One vector is turned by the same rotation once a step. Each row is the vector after some number of steps, and that number follows the row.
The counts run from 0 to 197.
2.12; 3.08; -2.83; -2.12; 0.33; -1.07; 1.08; -2.84; -2.03; 2.00; -1.88; -1.31; 0.13; 1.99; 0.16; -2.34; -1.33; 0.20; -0.81; 3.13; -3.26; 1.97; -1.02; 1.32; 1.08; 3.45; -0.67; 1.21; 3.21; 0.11; 4.27; -5.27
101
-0.70; -3.32; -1.16; 3.85; -1.12; -1.00; 5.27; -0.13; 2.38; -1.09; -0.52; -2.27; -3.10; 0.07; 4.59; -0.05; -0.03; -1.25; 1.63; 0.27; 2.03; -3.84; -1.69; -1.30; -2.32; -1.96; 0.22; -3.01; 0.05; 0.93; 1.44; -3.21
67
-3.05; 0.80; 1.32; 2.38; -2.47; 0.15; 0.34; 2.36; 5.16; 4.32; -0.79; 2.69; -0.68; -1.36; -0.82; -1.40; -1.26; 1.59; 1.11; 1.16; 1.66; 0.89; -3.96; 2.81; -0.66; 1.29; 0.79; 2.07; -3.20; -2.32; -0.42; 4.19
80
-1.56; -0.33; -2.01; 2.90; 1.64; 1.81; 0.38; -1.45; 2.14; 3.32; 1.38; 2.70; -3.83; 2.18; -0.92; -1.53; 0.80; 3.53; 0.01; 1.88; -0.24; -3.41; -0.01; 0.19; 2.11; -0.14; -1.81; 1.25; 0.54; 0.78; 2.38; -5.96
5
0.85; -2.24; -0.40; 1.30; -1.28; -0.63; 0.80; -3.39; -2.62; -6.91; 0.93; -4.30; 3.35; -1.61; 2.90; 1.36; 0.52; -1.43; 1.94; -1.18; -1.02; 1.70; 2.14; -3.38; -2.00; -0.06; 2.00; -2.09; 1.58; 0.31; -1.73; 0.64
111
-1.05; 1.60; -0.16; 0.24; 1.67; -1.99; -0.92; -1.71; -0.43; 4.00; 0.13; 1.77; -0.42; 0.60; 0.06; -2.35; 0.90; 0.77; -0.12; 3.26; -2.99; 1.36; -3.33; 2.05; 1.38; 2.26; -2.39; 2.80; 1.94; 0.94; 1.54; -7.18
102
-4.95; -1.98; 3.48; 3.28; 2.59; 1.47; -0.16; 1.70; 2.32; 1.23; 2.66; 4.28; 0.75; -0.13; -1.40; 1.68; 0.92; 1.58; -1.65; -1.07; 2.45; -1.79; 1.08; 2.58; -0.20; -1.12; -2.51; -0.52; -3.70; 0.39; -2.52; 1.93
149
-4.42; -0.51; -0.74; 3.52; 1.90; 2.06; -2.62; -0.62; 3.71; 2.03; 2.12; 4.67; -1.60; 0.06; -1.71; -0.95; 1.17; 4.98; -0.41; 0.11; 0.59; -1.90; 0.45; 0.26; 1.62; -1.08; -1.97; 0.79; -1.39; 0.61; -0.75; -3.10
6
1.55; 0.04; -1.16; 1.31; -1.62; -2.32; 0.28; -2.25; 5.80; 0.62; -1.96; 2.31; -2.80; 2.69; 2.65; -2.23; 1.09; -1.08; 0.55; -1.33; 0.84; 0.25; -5.54; 2.89; -1.78; 0.42; 0.14; -1.60; -0.54; -2.87; -1.38; 0.11
125
0.20; -0.94; 0.66; -2.29; -0.85; -2.71; -2.41; 0.46; -0.12; -0.75; -1.08; 0.56; 2.23; -3.17; -1.68; 3.78; 1.43; 2.03; -2.88; 2.85; -0.33; 1.84; -2.66; 1.89; 4.71; 0.53; -0.29; 1.95; 0.62; 3.54; -4.57; -2.01
58
1.40; 1.75; -2.18; -2.06; -1.01; 0.51; 0.72; -1.96; 1.11; 1.26; 1.29; -1.45; -3.29; 4.54; 5.08; -3.05; -0.66; -2.84; -0.65; -1.73; -0.82; 0.76; -1.42; 0.03; -4.38; 1.66; -1.28; -3.06; 0.55; -3.10; 1.99; -0.64
27
1.93; -0.80; -0.13; -0.43; 0.47; -4.00; 0.05; 0.60; 0.59; 1.65; -1.98; -0.92; -0.66; -0.51; 0.12; 1.37; 1.32; -0.48; -1.84; 3.53; -0.85; 0.93; -5.09; 3.93; 3.61; 2.27; 0.37; 1.34; -1.10; 1.26; -5.03; -2.56
57
-2.26; 0.28; 0.68; -0.88; -0.24; -0.66; -0.97; 2.85; -1.09; -0.91; 1.35; -3.02; 3.65; -2.78; 3.52; 2.86; 0.10; -0.80; 0.82; 3.20; -1.60; 1.94; -3.13; 0.36; 2.41; 1.01; 1.31; -0.02; -1.95; 2.06; -5.97; 2.27
155
-0.76; -2.05; 1.47; 3.59; -0.03; -1.63; 1.16; 2.62; -0.68; 2.85; 0.65; 2.91; -3.48; -1.73; -5.46; -0.64; 0.92; -2.86; -0.05; 0.83; -1.42; 0.91; -0.05; 2.87; -1.06; -0.01; -2.04; 5.09; 0.42; -0.07; 3.72; -1.43
176
-0.92; 2.26; -0.05; -3.73; 3.02; 1.07; -3.54; -3.38; -3.66; -1.18; 1.17; -1.41; 3.72; 1.75; 0.59; 0.27; 0.99; 2.06; -2.14; 0.27; -1.07; 1.13; 2.02; 0.99; 2.19; 0.86; -1.12; -1.65; -0.22; 0.22; -6.33; -0.58
30
1.26; -0.61; -1.34; -4.14; 0.10; 3.45; -0.53; 0.35; -3.09; -1.75; -2.48; -4.57; -1.75; -0.62; 1.45; 1.05; -1.97; -1.06; -6.29; -1.15; 0.84; -0.66; 2.11; -2.86; -1.37; -0.67; 1.38; -3.27; 0.61; -0.85; -1.97; 3.93
71
0.94; 3.26; 0.98; -3.04; 1.49; 2.83; -2.57; 2.49; -1.94; 0.63; 0.95; 0.60; 4.95; -0.29; -3.40; 1.21; 0.43; 2.01; 1.87; -0.88; -1.60; 0.77; 1.88; -2.45; 3.85; -0.67; 1.17; 2.30; 1.31; -0.27; 2.23; 4.03
19
1.14; -1.46; 1.86; 1.03; 3.97; 0.85; -3.04; 3.40; -0.46; 0.08; 2.03; 3.97; 0.14; -0.08; -3.47; 3.01; 3.06; 0.46; -3.55; -2.24; 0.10; -0.28; -0.32; 0.38; 3.29; -3.09; -2.30; 2.98; -0.36; -0.14; -3.51; 2.89
132
0.29; -2.31; 0.86; 2.11; 1.42; -1.63; 2.44; 1.10; -3.88; 0.27; 0.89; 0.01; -1.82; -1.67; -4.63; 1.08; -0.98; -1.99; -1.69; 1.22; -1.68; 0.70; 3.41; 1.88; -1.74; 1.02; -1.73; 3.56; 2.35; 1.33; 5.71; -1.83
175
-1.60; -2.01; 0.67; -2.25; -1.41; 3.21; -3.24; 1.56; -0.29; -1.53; -0.88; -2.05; -2.09; -2.24; 2.48; 1.93; -0.37; 1.22; -4.28; -1.37; 1.55; 0.10; 0.10; -2.24; -0.16; -1.53; 1.21; -3.43; -1.34; -0.82; -5.57; 3.26
70
2.54; -1.42; -2.10; 0.47; 0.31; 1.26; 1.97; 0.89; -1.37; -1.61; 2.38; -3.07; 0.29; 1.07; 2.99; 2.33; -0.33; -2.83; -4.53; 3.35; -5.04; 1.73; 0.35; -1.51; -0.74; 0.66; -1.61; 1.69; 2.16; 1.93; 2.56; -0.04
15
3.23; -0.95; -1.76; 4.21; 0.39; -2.15; 4.36; 2.90; 1.78; 1.92; -0.13; 0.13; -0.36; 3.12; -0.73; -0.08; 1.40; -3.00; 5.14; 1.49; 0.54; -3.00; -0.49; -0.16; 1.25; -0.68; 2.33; 1.17; -3.36; 0.55; 0.94; 0.26
136
0.33; 0.47; -1.07; -2.64; -1.03; -0.19; 1.68; -3.13; -2.02; -1.23; -2.62; -3.69; -3.08; 1.64; 2.15; -2.03; -3.34; -3.40; -3.42; -0.34; -0.71; 1.62; 0.83; 1.89; -5.32; 2.01; -0.79; -2.92; 0.78; -2.73; 1.09; 1.85
169
-1.28; 2.32; 1.48; -1.06; -0.04; -0.10; 3.67; -0.56; -1.84; 0.40; -0.13; -1.09; 1.59; 0.15; -1.04; -1.34; -2.64; 0.85; 4.81; 0.05; 2.65; -2.84; 3.90; -0.86; -0.72; -0.21; 1.15; -1.90; 0.74; 0.25; 5.81; -2.28
163
-0.32; 2.16; -1.36; -0.76; 1.46; 0.81; -2.64; -1.47; 0.46; 3.70; -0.06; -0.45; -2.00; 4.85; 5.34; -3.74; 0.75; -2.85; -0.45; -0.60; -1.09; 1.45; -3.41; 2.16; -1.12; 1.28; -1.03; -2.50; -0.70; -2.56; -3.34; -0.86
28
2.83; -0.58; -1.20; -3.43; -6.13; 0.74; 2.02; 1.45; 2.06; -1.35; 1.09; -2.47; -0.62; -0.06; 3.18; 2.67; -1.14; 0.11; -2.68; -0.17; 0.28; 0.39; 0.36; -3.63; -2.03; -0.20; 2.26; -2.46; -1.22; 1.83; 4.21; 0.47
140
-0.15; 1.84; -1.39; -0.85; -2.26; -0.19; 4.11; -1.24; 1.55; -2.31; -1.48; -5.55; 3.45; -1.43; 4.67; -0.51; -2.94; 1.08; 0.74; 2.42; 0.14; 0.65; -2.16; -0.63; -1.40; 0.48; 0.50; -2.10; 3.14; -0.19; 4.19; 1.01
83
-2.83; 0.26; 1.08; 2.26; -0.69; -1.76; 4.59; -1.39; -0.14; 2.59; 1.11; -0.19; -1.93; 0.85; 1.44; -2.97; -0.66; -0.30; 5.13; 0.57; 2.18; -2.64; 1.75; -0.36; -2.26; 1.15; 0.22; -2.08; -0.96; 0.62; 4.11; -5.93
164
-2.01; 0.67; 0.24; -1.04; 2.46; -0.62; -2.03; -1.90; -5.60; -2.49; -0.94; -1.70; 3.95; -2.91; -3.66; 2.67; -0.71; 1.46; -2.16; 2.53; -1.55; 1.41; 3.23; 1.81; 2.76; 1.41; -0.66; 0.63; 1.19; 1.51; -3.63; -0.39
173
1.43; -0.61; 1.11; -3.90; -1.00; -1.59; -1.24; 1.14; -1.47; -2.47; -1.43; -0.05; 2.93; -3.94; -2.21; 4.50; 0.73; 3.71; -4.91; 1.71; 0.38; 0.91; 0.79; 0.28; 3.17; -0.57; -0.09; 0.83; 2.01; 3.35; -0.09; -0.90
59
-1.59; 0.25; 3.04; 0.74; 0.95; -0.67; -2.38; 1.40; 0.19; 1.87; 2.27; 4.94; 1.94; -0.78; -4.94; 0.51; 1.61; -0.94; 0.92; -1.51; -0.88; 1.13; 0.71; 3.29; -0.20; 0.47; -1.17; 2.70; -2.81; -1.50; -2.58; 4.42
35
0.34; -0.45; 2.46; -5.71; -4.30; -0.74; -2.09; 1.45; -1.35; -3.68; 0.54; -0.79; 3.53; -2.73; 2.95; 2.97; 1.23; 0.10; -1.13; -1.94; -0.46; 3.14; -1.04; -2.45; -0.91; -0.62; 0.60; -2.03; 2.09; 1.28; -0.17; -1.32
42
-0.82; -2.52; -1.83; 2.33; -3.73; 0.92; 3.01; -0.57; -0.48; -0.79; 2.48; -2.88; -1.98; -0.04; 0.92; -0.70; -2.26; -2.69; 1.50; 0.50; -2.42; 0.98; 3.51; -2.45; -4.21; 2.62; 1.55; -0.34; -2.80; 0.44; 3.16; -0.28
95
-2.02; 0.51; 0.91; -2.87; 2.88; 5.11; -2.46; 1.17; -3.69; -1.65; 0.32; -1.96; 0.35; -0.73; 0.75; 0.80; -1.99; 1.65; -3.56; -1.89; -0.37; -0.18; 3.10; -1.96; -0.78; -3.31; -2.39; -0.61; 4.27; -0.74; 2.36; 2.69
88
2.63; -3.52; -1.85; 1.59; -1.20; -1.18; 1.19; -0.88; -2.86; -4.36; 1.24; -4.26; -0.95; 0.05; 3.60; 0.70; 1.29; -4.03; -0.86; -0.87; -3.14; 1.86; 0.81; -2.25; -3.79; 0.32; -0.18; -0.42; 1.72; 0.14; 0.42; -2.41
112
